128 stands for zero in the data rows.
Some points:
[ 72 125  50 115 143 123 122 138 126 122 160 104 156 189 114 220 180 121 129 126  48  27 132 110 131  91 155  95 123 152  75 110]
[ 93 144 145 106 108  71 119 104  85  98 127 166 114 161 101 138 110 155 170 124 174 173 147 140 178 151 106 152 134 118 147  80]
[129 121 151 144 130 160 127 118  89 106 120 146 108 141 114 126 115  94 130 136  71 126 135 126 135 120 173 157 171 121 133 166]
[ 82 148 160  86 103  53  99 100  93 132 146 169 149 137  71 114  93 117 137  85 146 131 102 109 124 105  59 129  90  98 129 110]
[148 118 104  63 171  75 159 170 114  58 111 146 148  75 173 185 157  65  79 100 150 130 167 187 169 128  95  59 150 196 127  66]
[129 150 160 154 120 161 121 119 146 133 143 103 120 176 110 122 136 128 149 137  72 134 150 131 162 123 164 165 166 128 108 179]
[146  91 139 153 107  94 146 132 121 156 159 207 162 142 146 116 152 160 133 161 164 148 179 168 167 141 159 147 139 131 143  60]
[104 137  84 113 108  89 126 134 106 141 147 121 101 116  81 105  90 114 155 117 162 139 130 107 104 129  74 136 138  98 144  67]
[169 158 157 164 107 169 120 131 101 142 148  96  92 155  89 112 160 124 146 105 115 121 121 152 168 135 164 149  86  91  77 164]
[163 137 118 130 137  95 124 131 168 129 122  88 110 143  93 184 107 111  83 134 178 154 135 129 161 109 143 138 131 111 160 170]
[161 159  90  95 152  93 148 127 102 136 148 133 166 135 123 173 112 134 157 122 184 149 111 162 144  86  79 134  92 120 164  91]
[ 71 122 119 118 160 119 134 127  95 136 147 126 149 124 145 138 132 151 146 106 152 152 107 157 166 126 121 149 104  79  98  94]
[149  60 131 117 187 190 147 114 121 116  68 139 150  61 164 104 146 119  63 175  30  84 141 110  76 143 146  74 176 214 160  89]
[154 125  95 148 118  86 129 128 170 110  92 166 107 119  79  85 108 141 137 114  93 109 144 101 158 188 104 169 150 150 163  92]
[138 119 158  81 122  85 126 129 144 158 153 150 147  84 182 126 143 174 198 147 186 160 120 125  44 140  96 144 138 122 157 144]
[113 143  93 115 121 168 118 124 124  65  92  84 138 124 174  96 142 130  47 186  83 110 174 113 150 120  87 117 171  97  85 136]
[ 97 152 131 146 106 143 125 122 100 134 159 113 106 137  95 119 125 118 158 125 130 129 150 113 170 134 191 171 177 134 141 168]
[169 106 175 171 209  89 124 118  96 145 106 214 135  80 211 128 152  62  29 139 118  35 139 153  89 133 160  42 106 142 120 139]
[150 141 115 141 145 167 125  99  72  94  88 109 103 109 176  99 124 138 108 118 102 121 105 151 153 126 190 156 158 179 151 158]
[ 88 105  79 180 127 186 144 141 195 124 160 104 113 150 121 150 151 108 137 132 148 129 149 131 147 112 164 130 143  88  98 154]
[130 153 161  84 119 105 125 127  98  92 153 158 110 151  64 123  60 107  99  89 153 123  96 100  77 102  51 114  58 104 142  63]
[138 173 169 141 148 113 154 143 139 104 143 143  93 147  65 100  79 151 119  86 132 103  85 104  83 121  79 133  78 106 125 105]
[107 152 156 157 100 156 100  89  77 123 141  91  96 158 102 124 119 135 109 100 143 149 146 137 177 143 137 157  97 104 105 178]
[134 131 141 123 115  93 123 128 111 166  97  86 183 100 167 116 120 102  63  58 102 117 100 114 152 168 159 125 117  94  86 166]
[177  85 161 159 150 115 126 123 115 144 100 173 106 108 137  92 140 161  98 157 106 130 152 119 110 133 175  77 110 150 142  58]
[ 88 156 145 136 137 132 126 127 124 131 159 147 132 143  94 103  87 154 148  93 129 130 103 125 134 121  98 147  98  99 111 154]
[125 133 125 154 148 154 132 141 129 139 137 145  94 119 137 114 120 148 140 123 106 154 151 173 145 114 167 155 147 153 142 143]
[ 58 148 159 137 116 173 122 121  94 136 112 101 115 151  80  93 118 150 123 100 162 126 107 108  98 113 106 154  90 156  97 160]
[113 133 119 122 121 145 148 143 114 156 162 105 108 169  73  98  94 134 103  89 139 127 112 127 136 131  96 146  96 129 109 155]
[179  80 180 156 163 196 132 126 160 106  58 156 180  89 190 129 144  94  46 184  66 141 157 115 113 107 143  67 131 186 153  77]
[173  62 116 136 170 170 136 145 170 150 123 174 143  98 182 147 140 151  80 176  78 147 183 116 150 154 158  79 158 178 153  72]
[ 76  70 124  56  91  63 110 119  71 122 140  90 114 118 123 102 130 154 180 124 173 152 109 119  63 158 112 118 123  95 123 149]
[ 75  65 117 102 112 157 114 108 199 122 144  89 106  75 169 144 155 128 135  91 154 112  96 170 114 129 143 150 122 172 136 147]
[155 111  44 125  97 155  97 176 129 110 108 154  96 135 171 187 125  80 154 138 138 149 162 139 102 113  68  39  79  89 127 149]
[109  89  61 154 104 174 124 113 205  77 102  95 104 130 185 190 158 107 161 198 169 151 135 104 149 103  45  89 189 131 123 128]
[123 159 173 138 149 110 131 130 143 162 157 146 131  99 184  98 122 132 116  79 129 102  80 115 101 128 156 138 148 124 161 171]
[ 77 139 137 147 110 127 131 169 132 145 156 124 115 162  86 111 156 161 165 154 150 139 148 123 155 101  87 101 104  79 101 118]
[188 186 138 178 139 114 181 128 167 146 115  81  92 134 142 134 159 158 115 135  73 108 127 110 155 122 125 149 157 211 154  94]
[ 88 167 138 159 111 121 109 140  84  66 138  94 105 132  84  82 127 128  74 169 105 107 144  81 126  85 156 141 178 112 114 184]
[ 95 162 138 131 156 142 134 143 100 145 126  77 121  71  91  95 127 136 129  88 141 126  97 145 165 134 165 175 123 119 126 164]
[165 138 164  56 123  99 162 135 124 120 126 159 160 146 125 183 137  99 141 217  52 121 183 167  33 126 131 135 153 205  79 172]
Along one direction, these points spread out more than along any other. How far along it is each point below, from 0 to 99? 50 is the average, and the first point above lies past it.
[158  84 133 130 150 149 124 157 122  95  79 170 129 167 205 131 100 164  86 182  84 153 163 160 145 201 130  42 167 142 123 149] 73
[ 68 158  61 159 142 169 115 125 100 146 158 141 133 174 102 153 157 148 144 111 119 126 153 117 148 128 174 165 150 121  99 142] 42
[193 169 101 117 109  63 162 118 109 151 168 126 156 129 135 168 149 174 140 115 157 142 126 118 161 129 101 146 108 131 161  93] 43
[ 64 143 144 151 104  82 111 140 101 141 160 136 129 130  73 102 115 146 156 124 131 129 135 100 127 108 109 128 170 109 114 157] 34
[158 139 123 129 110 131 127 139 197 139  74  88 115 132  72  77 136  91 162 200  77 150 164 195 173 133 163 126 147 164  74 117] 57
[122 151 142 130 134 105 120 125 114 151 143 122 108  98 144  94  89 139 127  93 144 127  97 140 168 131 182 131 122  98 131 147] 41
[140 151 122 139 109 160 107 117 166 126 124 118 117  97 177 107 139 130 127 116 124 108  70 123 136 109 109 115 131  98 128 161] 50
[160 162 153 132 129  86 137 133 148 154 135  93 165 134 119 135 147 136 165 115 158 143 132 114 117 131  59 127 117 109 141  80] 42
[159 117 142 151 139 184 133 136 201 119 104 103 146 134 152 133 156 144 173 115 163 144 128 109 156 104 150 102  53  75  99 169] 48
[102  72  72 103 106 132 127 108 198 144 148 104 116 145 155 172 134 111 121  96 155 140  92  86  79 108 158 141 135 128 141 169] 48
[175 115 166 113 164  75 116 119 189 143 156 136 186  92 183 109 147 141 135 129 131 100  87 148  90 201 159 143 160 109 146 109] 59
[109 139 158 152 123 159 125 127  88 144 139  97 130 134 112 108 149 148 152  83 123 118  85  78 108 103 137 154 114 108 108 167] 37
[127 142 132 118 127 153 133 130 125 153 144 164 109 143  84 112  77 139  90  98 146 126 115 190 169 169 113 156  74 107 147 132] 38
[160 150 126 153 113 175 128 108 113 128 142  98 117 121 178 136 144  54 161 156 101 118 118 138  58 120 158 156 120 134 130 131] 57
[151  57 151 138 152 181 118 115 119 120  70 148 179 101 177 130 175 129  54 205  96 147 167 123 113 116 151  65 150 207 158  68] 86
[153 145 112  77 103  72 125 115 105 115 149 137 133 157  92 131  90 150 155 120 173 142 106 111 105 101  57 126  79  94 144  68] 32
[ 86 111  51 112 110  83 118 116 101 135  51 175 137 142 112 115  51 128 153  86 140 116 110 109  50 180 144 148 180 125 144 162] 43
[132 150 146  95 115  94 129 136 108 131 166 206 166 142  91 144 110 120 166 118 171 149 115 112 120 127  71 149  99 115 151  74] 36
[136 125 118 148 119 172 124 125 182 140 154  88 109 117 188 203 168  87 171 122 175 137  94 153 152 126 134 128 100 125 138 166] 50
[152  57 132  80 114 150 134 143 178 117  31 104 158 102  82 168 124  51 172 199  93  97 162 105  69 137 176 147 201 175 143  89] 71
[135 148 129 116 103 129 123 125 117 145 148 108 115 153  91 102 121 167 137 117 171 152 106 121 155 129 113 136  64 101 122 142] 31
